One turn sends every row of this set to another row. A few are shown first. Where does it send the rows asked after them?
k561: 33,-82,-28,18,-123,67,-43,-90,-289,-300,-232,-123,168,116,-170,127
k643: 101,-175,17,147,-11,230,186,-12,-135,-314,-99,-56,9,97,-97,240
k138: -236,49,-230,-85,-173,-129,46,311,-190,-118,30,-247,160,55,44,103
k715: 122,127,-214,53,-143,-315,-24,35,-60,-292,151,-73,82,175,-179,-9
k882: 141,61,-165,207,-34,-207,-97,6,-4,-240,148,34,282,253,-96,178
k990: 99,-3,-258,-156,64,-64,240,54,-82,-124,171,-30,-20,-227,-179,-53
k81: 105,74,-241,75,-153,-315,-120,38,-93,-185,131,60,159,204,-206,68
k499: -108,122,8,198,247,-79,-28,454,-150,-134,-167,163,17,-72,-103,254
k565: 163,48,169,-25,163,-112,-100,105,52,-15,-162,-256,-77,-111,133,-135
k326: 11,-44,-50,145,-163,56,-37,-41,-233,-350,-198,-223,255,13,-217,97
k843: 13,-192,154,-38,210,-202,62,116,91,-35,-225,-293,55,99,67,-63
k695: -11,105,-55,77,377,-287,-39,9,-12,-37,-116,-76,209,-97,181,-86
k55: 217,152,202,-21,166,2,-62,211,57,-66,-133,-18,-209,125,-18,168
k525: -147,239,-28,75,304,-4,-86,362,-191,-148,-222,37,43,-185,12,204
k158: -134,253,15,49,242,-118,-187,147,12,63,-161,-48,152,-186,102,-90
k190: 229,-92,7,4,157,-163,11,370,161,-32,-129,-41,-145,147,-168,200
k80: -18,142,212,100,270,-177,33,27,81,-61,-6,11,220,-182,108,-113
k972: 101,-135,262,-84,-25,-106,23,242,85,88,-213,-277,27,15,46,15
k791: 201,128,45,-9,113,-140,-53,355,213,36,-46,78,-105,35,-164,214
k708: 120,-154,-23,80,45,242,61,-30,-184,-321,-171,-103,152,-9,-198,198
k498: 118,53,-267,-48,39,-105,126,-114,-97,-216,95,44,75,-138,-333,-52
k736: -145,214,163,136,151,-6,-16,321,-128,-12,-183,191,191,-130,-72,213
k332: 165,-17,-165,-64,-28,-105,113,-130,-186,-205,111,51,14,-192,-198,-125
k955: 90,-33,117,-122,162,-94,-57,108,93,-84,-289,-345,7,137,125,44
k231: -127,80,100,171,352,-284,96,82,-43,-56,-48,39,260,-139,109,-116
k612: 272,95,-90,-46,303,-154,-25,315,13,-91,-174,74,-213,91,-72,255
k353: -36,26,-249,212,23,-167,-6,40,0,-204,114,106,223,298,-68,256
k330: -199,93,-179,-167,-214,-68,137,203,-291,-248,-101,-188,42,2,-203,54
k997: 98,-128,-232,-5,53,-57,252,33,-49,-148,120,-110,-93,-219,3,-78
k946: -276,-29,-328,87,-135,-124,64,263,-121,-18,10,-198,175,11,52,61
k238: -159,36,-248,-93,-206,-74,11,238,-370,-163,-114,-185,69,-77,-82,24
k66: -85,369,51,40,222,-35,-153,239,12,-23,-190,173,19,73,-26,209

k715 goes to k326
k708 goes to k990
k997 goes to k946
Now these:
k55 goes to k565
k499 goes to k190
k525 goes to k791
k972 goes to k695
k332 goes to k238

One turn sends every row of this set to another row. A few are shown first. Where does it send the rows asked after them?
k358: -49,57,93,-110,-10,-59,25,9,-26,-46,-42,38,-122,34,94,-60,-89,-105,58,-140,-69,7,-208,84,158,77,-24,-26,108,-318,-250,-31,-102,-82,-47,211,78,-4,190,-537,-77
k723: -25,110,-55,-34,60,27,-154,-226,-82,-26,21,107,-41,-215,143,67,-155,200,-212,-280,109,352,-53,53,-98,95,-50,36,-186,5,-232,-107,-91,114,-212,7,-132,182,73,-262,-135
k376: 202,-400,-236,199,0,8,-120,-162,98,24,-16,25,87,-33,195,-70,-189,102,24,30,103,146,31,86,123,-14,224,93,131,-55,-160,125,-249,178,-23,-186,-37,266,-132,133,-233
k548: -287,-214,-236,-41,91,27,-137,183,152,-83,84,84,-113,242,171,-115,-231,-16,311,16,-9,172,-151,34,-54,195,-162,324,-83,123,45,-108,-142,298,41,-195,41,84,165,-90,81
k246: -152,-119,-209,-39,-200,161,136,90,37,-35,-154,8,-33,216,48,76,-88,17,-259,16,-34,229,99,-140,-86,-149,-96,-137,-88,-130,29,242,-232,-170,-38,71,342,26,188,147,-58
k755: 0,6,-64,-55,-312,-60,-54,-15,152,-129,47,135,142,308,-23,-65,-164,77,-33,-149,-293,41,-114,-326,132,240,83,168,135,-296,-137,-101,-54,-228,-119,-153,67,-87,-1,158,-93
k951: -27,-176,-42,-5,134,-29,-129,160,176,-63,282,-213,188,225,210,-4,-54,92,-275,-15,116,244,-193,261,-45,50,-158,-25,-179,131,61,-122,-121,-1,-162,-47,173,196,-134,139,-91
k230: 53,-104,-62,-105,-78,56,265,-219,65,-109,162,-16,355,31,-81,-170,5,-244,113,-8,264,-63,431,-26,-50,-48,-22,26,-127,-154,-325,-2,-297,-14,-16,10,51,49,-18,59,-56
k488: 2,33,-61,-97,146,-162,-40,160,106,-316,-22,73,45,-183,-57,-154,-107,-53,86,-195,-215,20,-111,263,-118,-99,140,347,-155,-27,-183,-241,-117,-117,-63,25,8,64,-13,-142,185
k478: 116,-106,27,-377,-157,49,-74,-36,57,-29,-191,-89,428,-111,277,138,-185,-72,130,-76,-41,75,-13,-324,108,38,-118,-6,-64,-44,-185,12,-260,131,139,73,32,221,-131,-21,42
k658: -46,152,-122,37,-12,2,-143,105,7,-111,284,-182,158,230,56,-123,26,-182,335,-77,-283,32,-27,151,22,-226,212,305,32,-60,-31,-147,64,-156,-173,163,-45,-67,54,-2,-94
k101: 67,46,-13,-19,-212,-89,-213,17,79,100,59,183,446,61,159,-274,-82,-179,75,21,143,42,124,162,-90,112,-118,116,-75,117,-32,33,109,-404,-73,-4,-121,43,95,-60,-86
k657: -64,-166,-181,-260,-89,-194,82,-47,272,-63,208,-267,223,193,162,15,-66,-4,-52,116,-145,12,-78,-220,-85,-34,235,-29,-13,-98,92,-25,-365,159,13,-131,-178,-76,174,-13,312
k950: -329,39,-71,-69,-65,141,26,89,359,83,-57,0,-69,253,136,-5,18,195,121,-300,75,139,208,211,-34,-210,-11,113,-221,-42,-249,100,218,72,0,-96,1,-27,-39,-121,108
k135: -213,96,-206,-18,-45,324,161,-107,80,-204,17,-12,145,-82,-19,123,-190,-131,289,-255,35,128,61,-72,130,287,-86,-20,-94,-180,-208,138,-75,-108,285,-157,-126,133,-137,77,-126
k871: -231,-20,-114,83,-384,136,289,-67,126,122,369,-27,117,51,-147,-112,-134,155,44,108,46,-34,256,52,-23,-44,163,-18,-296,38,-91,114,-124,-101,-78,-41,24,173,-177,47,-133
k87: -127,-86,-58,227,-80,270,-114,-224,-59,-39,173,-178,270,156,238,-154,104,-56,-151,-49,58,224,-219,87,16,125,-237,16,-232,24,19,-11,-113,10,-85,61,266,2,195,-248,-282
k737: -70,26,-68,-71,-17,8,-105,30,180,406,24,-273,223,-150,56,157,-60,11,-68,-71,21,-98,-77,-5,-89,99,-249,107,264,149,-10,-19,-162,13,-168,95,-2,-184,71,-106,82
k504: -405,-282,-121,-132,-202,166,-119,-40,109,-143,-3,-190,74,-94,112,72,-119,114,104,20,-108,202,-115,-346,7,100,74,-44,-105,-119,183,-179,-287,-135,113,-85,-13,186,4,-62,255
k891: -143,-29,-110,160,320,37,115,-68,68,87,-21,-141,288,-1,-182,-152,-35,141,27,38,-49,73,-2,-254,-118,-178,235,207,71,-42,-375,-101,-211,-83,-15,-19,-215,239,90,35,136

k755 goes to k950
k230 goes to k87
Now these:
k871 goes to k951
k723 goes to k478
k246 goes to k548

One turn sends every row of this set to another row. A few are shown first. Where does it send the rows asked after them?
k407: -114,225,-45,-58,-3,29,-226,-259,-34,-356,2,-37,51,-99,225,-38,-206,264,-258,-202,307,-26,-310,292,170,-122,-213,71,-651,75,64,-20,-108,163,57,-187,122,332,-195,139,114,-251,342,-128,-110,226,-25
k753: -251,2,-96,233,-290,104,-207,-39,42,-274,-30,-215,-6,-173,-211,45,-352,362,-19,-2,534,279,-116,159,353,-169,-290,332,-367,35,30,-20,108,69,-73,44,-32,63,-228,-93,109,-113,123,-258,-79,284,-145
k669: 83,-72,158,158,-430,357,-234,-57,154,-424,-249,-180,90,126,-6,158,39,128,52,101,68,-148,-409,-61,163,-136,-145,446,-320,169,383,-61,-95,-268,105,91,129,-153,-299,-194,95,-234,147,-102,-44,-10,-40
k581: 54,210,-282,130,-74,144,-73,-98,156,-365,-78,-189,78,174,179,72,-340,150,-221,27,109,-62,-301,416,63,-32,2,301,-386,-49,243,202,-324,-223,3,-180,159,-258,-148,3,7,83,140,-229,65,207,-181
k496: -11,-20,62,-91,-371,-8,-19,-234,-198,-445,36,-369,89,-184,-295,-112,-325,91,56,-29,186,-60,45,84,186,-53,-106,-225,-346,144,0,115,-22,-32,9,23,185,85,-155,394,-121,-153,-71,-137,-50,27,-144
k674: 15,-62,169,187,-47,223,-34,-139,193,-115,99,-34,-270,-184,44,290,-79,51,-95,101,96,-116,-319,131,-171,-180,-52,-137,-421,-96,271,-55,-363,152,46,48,195,-183,-183,246,153,17,232,-89,-2,-15,26
k920: 87,-110,162,77,-7,-38,-160,-190,-128,-587,-200,56,-61,-219,-141,-70,-123,361,-190,-16,136,-41,-235,12,114,310,-204,-99,-461,-121,135,-230,-177,-119,-59,153,43,-123,-263,368,-29,-4,139,-253,-271,143,67
k899: -104,79,227,96,-307,304,-224,-109,215,-216,-139,-227,-94,-44,-38,135,37,187,8,-18,16,-185,-365,-110,167,-46,-207,387,-433,241,361,-83,-160,-200,31,46,68,-247,-344,-194,180,-310,179,-121,-91,110,120
k426: -102,162,-79,-171,-43,146,-257,-192,69,-338,202,-97,96,29,38,307,-45,128,101,-169,141,-54,-225,460,90,91,-332,70,-155,72,186,77,-50,-19,-116,-61,-82,4,-166,278,-248,-326,331,-103,-113,163,-245
k323: -112,-15,-7,181,-122,292,-90,-227,161,-267,200,-115,-319,-288,-25,325,-212,-65,-83,47,63,-39,-387,181,54,-83,-9,-90,-345,-44,80,-103,-495,50,26,34,189,-120,-5,170,151,54,108,-224,-100,81,12
k277: 143,48,147,129,-384,324,-118,-48,207,-293,-342,-161,38,30,57,35,-26,55,154,-134,0,-177,-307,-204,229,-159,-94,368,-375,41,321,-99,-89,-177,94,-30,146,-117,-386,-134,113,-278,121,-47,105,-29,36
k690: 79,2,-137,227,-105,302,-64,-220,346,-595,15,19,-49,-56,-85,294,-134,417,61,36,118,-153,-222,233,-2,-129,-8,227,-229,181,115,-27,-59,176,310,84,-176,-25,-98,-223,-145,-148,169,-292,-281,53,72
k648: 105,-62,56,80,64,62,-51,-239,-153,-516,-200,15,-37,-99,-105,-54,-198,427,-221,120,156,-62,-438,19,149,262,-112,-162,-344,29,224,-243,-245,6,95,132,20,-135,-401,168,-17,81,175,-276,-232,93,-78
k837: -18,-160,47,361,-262,66,54,-11,95,-513,75,-4,215,-24,117,-239,-120,331,-101,-81,141,185,-3,280,212,47,-2,184,-197,148,173,19,0,-287,54,-63,339,120,-192,-19,7,-89,255,-56,276,103,-27
k716: -155,-87,-39,247,127,-55,-195,-143,-131,-638,-201,-91,-88,-233,-186,-94,-123,375,-281,43,140,-47,-224,23,176,162,-63,-169,-315,-48,162,-249,-219,-173,-38,125,16,-257,-284,219,-24,-71,236,-257,-253,252,-167
k333: 1,-79,-231,117,-31,140,-81,-275,195,-431,29,-98,-84,72,-290,257,-48,278,150,47,214,-71,-178,202,-18,89,-84,147,-272,328,84,-147,43,58,229,136,-159,-1,-54,-263,-155,-122,232,-222,-285,69,140
k512: -147,-147,-112,286,-266,134,-21,105,201,-396,154,-134,166,-173,-1,-129,-11,397,25,-122,36,104,21,212,122,-20,65,137,-251,234,204,-31,-153,-217,-163,-130,295,151,-194,-180,11,-182,390,-185,249,160,122
k415: -84,-99,48,395,-283,77,-60,22,210,-489,97,-58,217,-106,101,-160,-46,360,55,-64,142,193,6,112,84,-50,-12,194,-309,278,271,-192,-144,-332,60,27,419,89,-312,-152,-62,-21,227,-149,265,116,-6
k635: -114,-98,106,18,-489,26,-146,-147,-165,-407,-39,-325,26,-79,-304,-95,-220,-28,54,111,94,-201,133,236,191,-70,-77,-161,-458,62,-105,18,-7,-158,55,38,263,-174,-67,224,-47,-141,144,24,5,44,-116
k331: -134,268,-178,163,-452,37,-316,-148,151,-551,-33,-245,84,-327,-162,53,-15,180,188,56,313,-70,-202,121,125,-48,-96,87,-547,155,283,-34,-163,-32,322,-129,89,75,-16,251,-227,-310,395,98,-158,120,-256
k754: -64,-236,22,93,-185,-59,30,-229,-30,-211,-69,-318,-11,-378,77,114,-35,63,-4,-196,294,-344,-200,248,107,-331,63,5,-216,110,360,-130,-121,-103,-37,-230,81,62,-450,350,54,-181,223,-222,204,7,-104
k859: 0,4,105,221,-414,403,-166,-194,289,-293,-251,-102,89,-55,91,164,24,118,171,22,41,-158,-399,-163,256,-242,-192,345,-284,239,332,-90,-38,-116,55,25,180,-157,-279,-141,32,-336,266,-128,5,2,-67
k273: -155,-244,-95,58,-170,100,-191,-176,34,-252,-285,-204,-85,-480,-167,135,-106,-59,111,-210,222,-401,-355,314,73,-245,62,13,-246,83,210,-117,-107,-181,17,-80,46,79,-427,243,-77,-175,294,-217,232,68,-14
k660: -27,-129,88,-162,-433,14,-133,-246,-220,-313,17,-298,73,-116,-267,-27,-338,125,94,70,229,-208,115,24,265,-37,-143,-157,-373,43,10,-188,-54,-137,194,81,281,45,-135,299,-135,-171,102,-89,25,-38,-103
k650: 101,75,-227,79,-101,113,-190,-101,-2,-191,-1,-278,116,-164,92,-12,-273,351,-174,152,261,-184,-51,-60,168,64,-50,-160,-519,-13,402,-178,-254,5,95,-273,286,83,-221,-126,-137,-109,323,35,92,281,67
k346: 28,-108,143,-1,-326,126,-14,-192,-255,-424,-75,-401,125,-11,-369,-82,-318,159,48,66,258,-67,145,92,202,-83,-92,-52,-376,-29,38,-34,-6,34,75,-9,272,-70,-120,305,-237,-22,0,-83,-107,83,-103
k641: -225,70,-7,286,-287,7,-169,-23,183,-421,26,-192,-55,-305,-23,18,-338,490,113,-18,542,247,-83,197,334,-43,-231,433,-384,99,55,-109,-56,72,113,-22,-67,101,-165,-17,97,56,30,-246,-72,198,-187
k78: 11,-89,-36,439,-321,94,-4,-73,286,-320,-46,-145,252,-25,3,-236,-17,362,119,-157,203,174,-46,206,255,24,-63,133,-259,303,153,-134,-64,-347,-12,-94,351,93,-177,-9,-69,-96,238,-15,168,125,39
k583: 63,-24,27,144,63,126,-175,-78,-119,-528,-227,-25,-119,-230,-304,21,-257,396,-127,152,151,-84,-375,36,58,282,-145,-187,-271,12,257,-115,-119,17,-41,158,-31,-87,-270,423,-69,-15,144,-144,-247,106,-72
k912: -101,-333,41,42,-130,135,-111,-98,-62,-235,-88,-274,-137,-359,24,214,-145,71,45,-173,347,-261,-259,299,136,-467,60,27,-149,64,280,-155,-105,-157,73,-81,153,88,-461,378,-179,-206,188,-231,109,0,26
k348: -143,115,-236,37,-103,223,-225,-159,149,-494,116,-92,219,-396,161,135,-258,124,-83,-2,458,-32,-287,192,38,-214,-40,27,-332,330,188,271,-137,-237,312,-54,43,-143,-448,-22,-119,-92,284,-39,76,181,-217
k322: 107,-172,-162,-25,-54,236,-77,-171,339,-558,-82,-80,-46,-47,-183,222,-81,301,261,-46,183,-29,-207,152,19,-65,-39,327,-277,137,26,-5,-46,137,236,153,-217,78,-33,-218,-205,-53,117,-217,-284,9,-11
k822: -2,-132,185,160,-31,213,-149,-49,163,-330,165,-49,-350,-160,170,347,-113,-10,-122,116,118,-10,-290,210,7,-27,-67,-113,-331,-116,149,-70,-468,143,-104,15,113,-65,-189,216,53,29,134,-182,14,36,-1
k188: -55,59,-121,63,-198,273,-185,15,58,-175,28,-332,157,-56,-59,182,-106,232,111,60,266,-163,-226,136,65,-60,-211,10,-395,-86,481,97,-125,-282,2,-67,159,-330,-298,174,-452,-282,181,-102,-260,171,176
k318: -22,-38,197,109,-174,224,-50,-90,299,-288,199,-41,-266,-296,185,354,-67,39,-172,-73,98,-18,-412,228,-22,-135,-143,-122,-389,46,233,-70,-403,82,58,41,228,-3,-229,250,168,37,164,-102,-11,-88,35
k649: -96,109,15,388,-190,132,-175,-17,248,-388,-27,-161,44,-109,-142,-77,-343,497,-71,-29,517,145,-19,275,305,3,-271,241,-335,41,11,-45,-115,61,68,-10,-183,0,-225,-78,106,-46,-115,-154,-82,254,-236
k980: -254,43,94,317,-181,63,-133,-115,169,-410,28,-112,-4,-245,-68,75,-248,489,-31,64,668,261,-146,211,241,-82,-309,256,-223,17,105,53,-59,74,129,173,-98,-3,-175,-19,-30,-49,-52,-180,-142,179,-253
k886: 92,43,-204,127,-205,233,-91,-256,275,-506,-98,-137,-109,-82,-100,313,-1,341,331,-10,255,-148,-258,121,-76,-63,14,164,-169,122,162,-195,-146,117,330,81,-137,-30,-27,-125,-200,-89,117,-210,-277,-90,157
k570: -137,-299,41,94,-188,108,-90,-26,55,-361,-99,-331,62,-412,-44,163,-70,48,70,-274,343,-324,-100,288,107,-264,-59,71,-153,42,323,-130,-32,-95,-65,-148,56,149,-377,406,-159,-225,216,-157,248,-92,-105
k60: 62,261,-212,108,59,147,-109,-120,163,-475,-260,-106,-1,-42,-126,-195,-22,174,234,-148,108,-38,-137,79,-8,23,-187,194,-561,-159,253,-179,-247,-150,-116,-221,165,-75,-59,23,-130,-165,205,-56,-200,203,-342

k980 goes to k648
k660 goes to k641
Now these:
k496 goes to k649
k273 goes to k512
k331 goes to k407

